Each path below is one point turned by a fixed rotation once a step. After each direction that follows a path, write how fast that rotation turns it, in degrees a step (0 if it stays still).
Each turn is a multiple of 5 degrees from 10 to 175, or 0.
Each row of a path follows its step; steps can be skipped.
Rotation 1:
step 1: 20; 10; -1; 2; 3; -4; -8; -18; -7; -17; -11; -24; -6; -13; 4; 12; 12; 1; -17; 8; 11; 15; -1; -29; -12; 5; 1; -7; -4; 10; 0; -26; 5; -37; 21; -2; -7; -6; 4; -14; 8; 4; 1; 13; -5; -26; -17; -8; 28; -8; -5; -20; 22; 15; 12; -5; 7; 3; -15; -9; 25; 9
step 2: -6; 2; -12; -7; 7; 5; 15; 9; 3; -16; -12; 10; -6; 18; -5; -3; -31; 5; -12; 24; -14; -5; -2; -2; 3; 16; -2; 1; 6; 29; -11; 13; -10; 1; 5; 13; -3; 5; -13; 32; 9; 12; -16; -30; -13; 11; -16; 4; 10; -35; -4; -13; -16; 7; 17; 8; -4; 8; -20; 11; -17; -11
step 3: 4; 4; 25; 9; 18; 18; 4; -10; 31; 13; -18; 15; 4; -3; 10; -1; 12; -7; 3; -4; 15; 1; 3; 4; 11; 9; -1; 16; 1; -1; -15; -13; 31; -6; -7; 15; 5; -13; -6; 6; -1; 3; 10; 18; -27; -32; -1; 16; 0; -19; 0; 0; -14; -6; -7; 22; 13; 32; 7; -4; 22; 22
step 4: 14; 3; -15; 13; -10; -16; 17; 8; 6; 23; 32; 12; -5; -21; -35; 7; -5; -1; -3; 11; -19; 0; 2; -20; -10; 9; -17; -20; -18; -5; 12; 15; -3; -8; 10; -6; -17; -11; -7; 23; -16; -7; 0; -5; -12; -10; -7; -24; 12; -13; 24; -15; -8; 4; 0; 6; 7; 0; -7; -2; -6; 25
step 11: 23; 8; -26; -8; -12; -12; -11; 10; -2; 12; 6; 8; -4; 1; 6; -8; -10; -1; 5; 0; -13; 7; 16; 14; 12; 13; 10; -3; -6; -2; -8; -6; -2; 27; 34; 5; -29; 9; 13; -9; -10; 0; -2; 10; -9; -29; -24; -32; 10; -13; -15; -12; -22; -15; -11; -12; 15; 20; -10; -3; 0; -3
step 12: 8; 16; -7; -25; 4; 24; 5; 9; 5; 15; -5; -25; 10; -8; 7; -6; 6; -8; -15; 6; 24; -12; 7; -4; -3; 10; -7; 21; -8; -5; -7; 3; -4; 22; -10; 10; 1; -16; -37; 8; -18; -11; -16; 20; 9; -12; 4; 4; -6; -30; 24; 7; -8; 12; 35; 3; -6; -17; 3; -2; -12; -6
step 14: -23; 28; -12; 2; -7; 14; -10; -25; -7; 12; 11; 25; -1; -1; -6; -24; -9; 27; -15; 20; 7; 1; -3; 10; 5; 14; 15; -14; -22; -10; -4; 5; 26; 10; 23; 1; -13; -10; -4; -1; 7; 4; -2; -16; 7; -22; 12; 9; -9; -19; -2; -5; 16; 18; 9; -13; -6; -19; -9; 1; -22; 5
step 16: 1; -31; -5; 5; 3; -29; -3; -17; 7; 10; -12; 4; -14; 8; -11; -17; -9; 36; 6; -11; 1; 5; -11; -6; -20; 13; -3; 1; -14; -33; -24; 2; -16; -3; 4; 7; 25; -9; -16; -4; -6; -12; 13; 4; -8; -9; 25; -1; 0; -10; 4; -22; -19; 7; 10; -11; 14; -1; -18; 15; -14; -1
step 17: 16; 5; -9; 17; 17; 12; -1; 2; -10; 13; 9; -8; -6; -9; -23; -13; 17; 16; 4; 20; 15; 4; -24; 18; 1; 9; 9; 22; 17; 15; -17; 10; -14; 10; 11; -8; -31; -18; 17; -15; -2; -9; 10; 13; -8; 3; -21; 3; -23; 5; -1; -12; 24; 4; 5; 3; -6; 25; -21; -16; 4; -9
step 19: 6; -39; -3; -12; 9; 25; -2; 18; -3; -4; -32; 9; -16; -14; 9; 5; -3; -16; -4; 22; -7; 0; -8; -20; 14; -1; 10; 23; -22; 19; -20; 8; -1; -2; 11; -6; 9; -25; 7; -10; -4; -10; -18; 18; 2; -17; 4; -4; -16; -16; 9; -9; -2; 27; -3; -9; 2; -9; -17; -4; 5; 0
Speeds:
5; 2; -3; 2; 7; 1; -3; -2; 4; 1; -2; -1; -2; 5; 9; 0; -4; 5; 1; 5; 1; -2; 5; -1; -1; -1; 1; -3; 2; -3; 0; -3; -1; 2; -3; 1; 1; 2; 4; -2; -1; 0; 0; 4; 1; -3; -4; 2; 1; 5; -4; 2; 1; 1; -5; -1; 4; -2; -2; -7; 11; 5 -> 175
-2; 2; -1; -3; -3; -2; -2; 0; -1; -1; 1; -6; 4; -6; 5; 1; -3; 4; 2; 1; 5; 0; 7; 1; -5; -2; 3; 3; -1; 2; 5; -2; 4; 5; -2; 5; -2; -1; 5; -2; -6; -1; 0; 0; 6; 0; -1; -1; 1; 1; 3; 3; -6; -5; -6; 0; -3; 2; 0; 4; -9; 2 -> 20
-2; 4; 1; -2; 2; -4; -3; 2; 1; -4; -1; 0; 7; 4; 0; -1; -5; 0; 1; 2; 0; 2; -4; -2; 3; -8; 1; -5; 2; -3; 1; 9; 0; 3; 3; 5; 0; -2; -3; -1; 3; -2; 5; 1; -3; 0; 0; 0; -7; -4; 0; -3; -7; 0; -1; -3; -2; -8; -6; 2; 0; 4 -> 155
2; -1; 3; 3; 1; -1; 4; 4; -1; 3; 1; -3; 2; -6; 2; 5; 8; -2; 0; 1; 4; 4; -10; -2; 3; -2; 7; 1; 4; 2; -3; -2; 2; -2; -2; 8; -2; 7; 0; 1; -5; 2; 6; 1; 3; -3; -1; -1; 3; 0; -1; 3; 3; 2; -2; 3; -2; -3; -2; -4; 1; 1 -> 155
-7; 0; -1; 5; 1; -2; 4; -9; -2; -2; -4; -3; 7; 0; 0; 4; 2; 3; 6; 2; 1; -8; -4; 6; -1; 3; 0; 3; -2; 2; -3; 1; -2; 1; -4; -1; -5; 6; -1; -2; 0; 3; -2; -1; -4; 3; -3; 2; -6; 0; -5; 0; -2; 4; 2; 3; 3; 3; -2; 5; 0; 4 -> 100
